(in the rows, 128 means zero)
X: rows in several groups, each row roughly a mix of its group's directions
X (76 x 10)
[[186 104 129  99 147 140 117 117 126 129]
 [ 96 140 163 127 143 149 113 113  86 111]
 [ 90 157 110 131 121 111 172 141 121 149]
 [130 125 148 117  91 152 151 138  80 141]
 [ 99 119 141 163 166 130 141 143 123  90]
 [135  90 122 125 151 134 131 155 102 174]
 [107 117 124 137 134 120 102 122 186 155]
 [135 137 106 117 143 111 105  91 167 157]
 [135 134 124 113 140 139  66 126 161 138]
 [127 158 102  99 124 124 140 103 167 157]
 [117 177 118  85 152 131 140 113 139 139]
 [ 81 153 126 149 104 124 109 118 164 126]
 [112 123 109 155  93 132 117  98 163 156]
 [128 117 125 192 111 150 146 122 143 125]
 [127 120 119  97 157 131  89 163 115 101]
 [117 133 121  84 175  97 117 123 138 135]
 [157 124 107 117 117 106 121 173 152  98]
 [131 145 127 126 106 145 101 128 123  66]
 [137 126 145 152  95 138 176 104 130 152]
 [148 100 133 135 119 165 110 158  95 104]
 [111 129 113 126 108 141  80 124 165 100]
 [159  97 136 135 121 139  78 115 153 119]
 [ 72 161 116 145 116 117 126 141 145 143]
 [128 133 135 124 131 142  67 112 164 120]
 [130 139 121 126 152 110  88 141 154  83]
 [126 124 106 111 158 102 138 104 160 167]
 [118 117 122 156 164 112 137 157 149  87]
 [ 96 135 137 155 104 119 176 119 113 107]
 [126 129 139 110 103 146 147 104  97 175]
 [ 98 134 102 120 126 113  94 112 174 142]
 [139 115 146 123 162 135 114 163  81 116]
 [116 168 101  96 137 121 149 123 147 162]
 [130 102 147 162 100 126 160 110 115  94]
 [144 111 138 162 123 131 166 121 109 172]
 [126 140 113 106 156 107 100  93 159 150]
 [182  84 136 127 125 138 108 115 130 119]
 [131 141 148 143  85 164 106 109 101 126]
 [134 119 140 161  85 160 154 134 103 134]
 [139 162 118  80 151 137 118 106 153 141]
 [127 131 128  94 152 131  94 158 121  86]
 [115 119 105 123 172 103  91 144 131 153]
 [134 133 134 152  78 158 124 110 136  95]
 [133 125 136 182  95 158 130 134 125 104]
 [131 130 132 143  96 130 177  98 127 160]
 [115 115 112 130 180  97 145 140 158 122]
 [128 122 172 144 130 132 143 128 184 133]
 [116 111 120 159  98 124  86 131 165 139]
 [123 122 151 121 101 151 157 141  77 137]
 [138 110 122 125  99 169 104 145 103  94]
 [ 98 154 121 119 152 119 150 165  94 142]
 [119 115 137 149 123 135  64 137 149 120]
 [126 127 112  83 162  95 130 120 144 155]
 [112 122 135 181 145 137 129 140 137  84]
 [161 102 139 118 157 133 128 154  83 124]
 [129 164 127 122 128  98 174  99 109 133]
 [129 108 119  98 133 153  91 162 111 101]
 [133 119 123 154 100 148 157 101 127 173]
 [144 116 144 119 124 136 183 130  99 158]
 [105 126 115 134 113 133  86 117 180 123]
 [135 146 128  83 128 124 165 129  88 113]
 [136 120 129 133 115 137  74 110 173 127]
 [129 124 127 192 115 149 126 121 148 108]
 [135 117 138 140 140 144  80 155 137  87]
 [135 118 123 144  98 144 162 106 124 176]
 [163 118  98 132 104 111 137 162 163 121]
 [134 134 151 162  89 142 155 101 154 126]
 [175  90 146 124 140 141 102 125 114 109]
 [106 167 119  91 137  96 135 108 150 116]
 [124 138 108  95 167  97 136 138  95 146]
 [128 137 111  96 143 128  97 149  99  87]
 [102 171 109 111 120 121 153 106 158 146]
 [170  77 132 145 118 132  98 133 130 127]
 [164 104 136 120 136 142  74 120 146 123]
 [103 127 140 180 154 141 122 120 134  94]
 [110 144 111  82 164  95 121 132 134 137]
 [106 141 122 143 119 114 110 102 186 137]]

which group is each row in? (one row of each group first)
[108 127 134 157 166 122 118 142 140  80]	N
[129 126 127 147 110 150  82 135 141  82]	D
[114 142 122 124 131 134  68 130 165 140]	M

[153 109 143 172 111 159 117 141 106 107]	D
[149 127 111 154  89 143 130 100 150 163]	N
[125  97 119  97 155 139  96 167 117 134]	D
[133 108 111 135 170 117  97 157  99 145]	D
[110 109 143 143 128 142 181 138  94 143]	N
[151 120 137 121 112 151 161 138  75 118]	D
